In the rows, 128 means zero.
One turn moves every row onto another: examples first, then more rows asked
q211: [125 132 116 120 131 142 114 161 124 126 149 141  75 157 130 154 122  97
 114 145 138 123 111 138  88 139 128 118 141 133 117 166 139 125]
q48: [165 143 134 142 125 158 144 140  88 114 149 113  88  97 118 125 121 127
  98  81 140 141 143 127 122 131 150 125 130 118 114 111 124 126]
q898: [114 131 139 128 109 154 102 146 131 150 151 124 132 160 162 119 108 140
 128 131 140 124 140 114 138 142 155  91 102 150 157 152 122 115]
q321: [124 114 138 150 115 145 114 140 159 136 159 105 101 163 154 125 133 129
 121 107 146 140 166 137 149 129 142 124 127 164 157 136 147 111]
q114: [124 105 158 150 126 129 114 124 155 110 146 109 100 143 159 171 125 134
 132 124 114 148 147 160 127 118 161 121 135 136 151 108 137 117]
q689: [170 130 119 129 145 140 129 160 131 141 152 115 121 111 169 137 139 147
 117 116  99  96 145 144 110 144 121 126 154 131 114 110 161 142]
q226: [122 130 125 147 134 119 123 145 120 138  95 130  90 126 127 116 118 106
 119 125 136 118 143 163 105 134 114 132 101  83 163 111 149 111]
q843: [120 151 104 134 133 138 130 188 125 133 101 129 109 139 123 146 154 108
 114 129 124 129 136 136 134 132 113  99 130 145 112 141 128 146]
q205: [144  94 111 109 136 154 129 165 129 173 137  88 101 166 120 124 150 142
 115 148 144 116 150 141 139 168 113 138 135 154 110 118 131 130]
q371: [160 145 139 149 121 175 150 144  96 126 145 123 102 105  91 124 110 134
 101  98 137 141 137 131 126 135 141 133 135 111 115 105 109 125]
q61: [151 152 139 113 137 141 122 149 117 144 128  97 120 130 146 133  88 140
 116 126 129 111 111 148 111 194 164 111 117 124 114 104 122 109]
q204: [122 147 130 119 168 132 134 148 123 139 105 124  84 157 150 121 117 150
 107 149 149 157 162 127 117 131 118 135 107  92 166 140 153 136]
q628: [136  90 137  97 152 142 126 117 102 161 151 125 119 121 150 115 123 139
 112 105 122 107 117  86 125 114 130 153 126 137 135 115 145 126]
q328: [130 117 146 105 143 147 135  95  92 159 118 139 142 112 133 145 162 126
 133 109 133 157 161 146 123 133 158 133 125 130 123 120 149 139]
q685: [148 112 139 132 105 131  97 127 121 112 123 121 110 117 142 171 144 138
 130 135 100 145 139 127 142 129 138 116 102 142 157 100 114 137]
q989: [114 117 149 132 124 138 136 106 127 119 121 134  98 144 109 139 110 147
  89 136 132 159 170 101 134 149 122  90 127 108 104 107 127 135]
q172: [119 128 153 127 146 129 162 159 127 127 105 137  86 129 134 113 128 130
 116 135 140 143 146 147 117 128 112 137 104  91 170 139 144 104]
q822: [132 119 101 138 123 108 108 149 112 134  97 112 102 150 125 111 122 137
 120 155 143 136 129 144 111 126 118 123 112  74 135 117 144 108]
q675: [128 115 140 111 144 152 139 100  80 135 129 143 139 114 136 141 164 119
 127 127 146 167 150 143 127 134 159 128 127 133 136 134 151 141]
q43: [161 136 125 132 151 147 155 138 126 123 128 113 164 123 146 109 133 151
 125 111 110 104 147 141 146 125 153 129 147 130 121 118 156 119]
q54: [111  79 150 117 160 160 141 125 118 168 154 117  96 154 135 157 115 133
 118 147 139 131 150 155  88 114 147 145 148 129 119 130 131 155]
q5: [115 124 141 103 147 161 135  95  89 149 124 143 130 113 120 148 160 125
 122 122 137 173 153 135 129 138 151 146 119 126 128 113 131 135]
q423: [136 130 149 152 147 142 129 137 145 124 108 117 109 157 125 149 124 124
 101 112 165 154 110 112 120 115 127 173 110 131 118 119 108 125]
q934: [135 153 130 115 132 162 126 152 117 157 116 104 129 143 133 133  97 137
 118 128 124  97 133 152 113 192 161 105 129 116 111 106 113 114]
q119: [154  88 115 107 140 138 135 166 127 165 123  84 107 159 122 120 131 145
 125 141 147 104 139 132 145 162 125 137 116 168 125 109 136 135]
q939: [117 137 145 118 146 156 112 147 136 125 139 122 113 151  91 131 113 114
 103 179 139 103 175 138 125 153 120 119 121 143 149 107 128  98]
q34: [129 147 142 157 149 142 149 141 141 122  77 133 140 153 122 154 108 119
 115 132 128 131 118 147 130 133 142 118 115 129 123 134 116 155]
q554: [116 121 118  98 147 139 111 115 125 123 114 133  84 173 137 156 138 104
 123 117 155 128 123 108 115 140 151 153 103 132 121 141 130 105]
q679: [142 122 110 119 120 120 123 141 117 139  88 112  93 162 143 115 107 154
 105 151 143 138 154 124  92 123 119 136 121  92 151 149 140 137]
q979: [156 145 148  98 137 151 128 147 104 153 123 103 121 137 135 135  88 144
 122 124 114  97 122 141 111 180 168 101 133 117 116 115 121 112]
q151: [112  98 142 130 126 153 120 141 140 126 137 128 118 153 117 141 144 127
 120 161 157  97 192 138  98 120 126 126 112 120 113 111 117  97]
q772: [145 134 145 138 167 152 124 112 115 149 152 120 162 125 142 105 103 137
 107 113 133 123 119 120 131 114 146 156 139 132 141 111 154 126]
q99: [145 125 136 149 110 153  92 156 110 131 158 123 105 131 137 143 100 146
 119 138 122 126 126 104 134 116 135  95  96 135 152 121 103 146]
q730: [115  83 149 129 164 149 134 148 113 172 150 110 115 146 146 150 118 134
 124 147 156 127 143 151  91 101 146 137 147 143 131 124 142 163]
q719: [123 107 146 150 115 144 109  98 139 136 132 144 121 145 132 150 137 133
 101 147 157 142 183 130  92 148 113 121 115 109 103 110 131 135]
q110: [178 142 141 144 129 156 135 142  90 132 154 117  97 102 101 128 122 137
 104  93 133 151 137 129 130 132 137 124 144 114 109 102 134 132]
q780: [153  94 126  98 161 134 123 128 111 145 168 134 106 128 160 139 129 145
 130 141 101 103 109 119 123 154 127 122 132 123 119 118 167 136]
q342: [158 106 125  99 150 149 118 164 118 184 135  85 110 157 124 118 145 140
 118 135 144 106 149 131 143 162 118 142 120 162 125 113 137 126]
q453: [132  80 163 128 168 154 143 137 118 173 164 112 113 152 133 142 114 138
 127 143 148 124 143 160  99 103 148 141 142 132 117 132 142 145]
q481: [105 147 162 109 122 143 127 146 132 134 117 119 103 128 107 134  95 131
  76 143 121 133 167 107 115 152 116 105 142 137 140 106 112 113]

q328 -> q979
q554 -> q34
q226 -> q679
Now these:
q151 -> q989
q321 -> q685
q43 -> q780
q371 -> q205
q675 -> q61

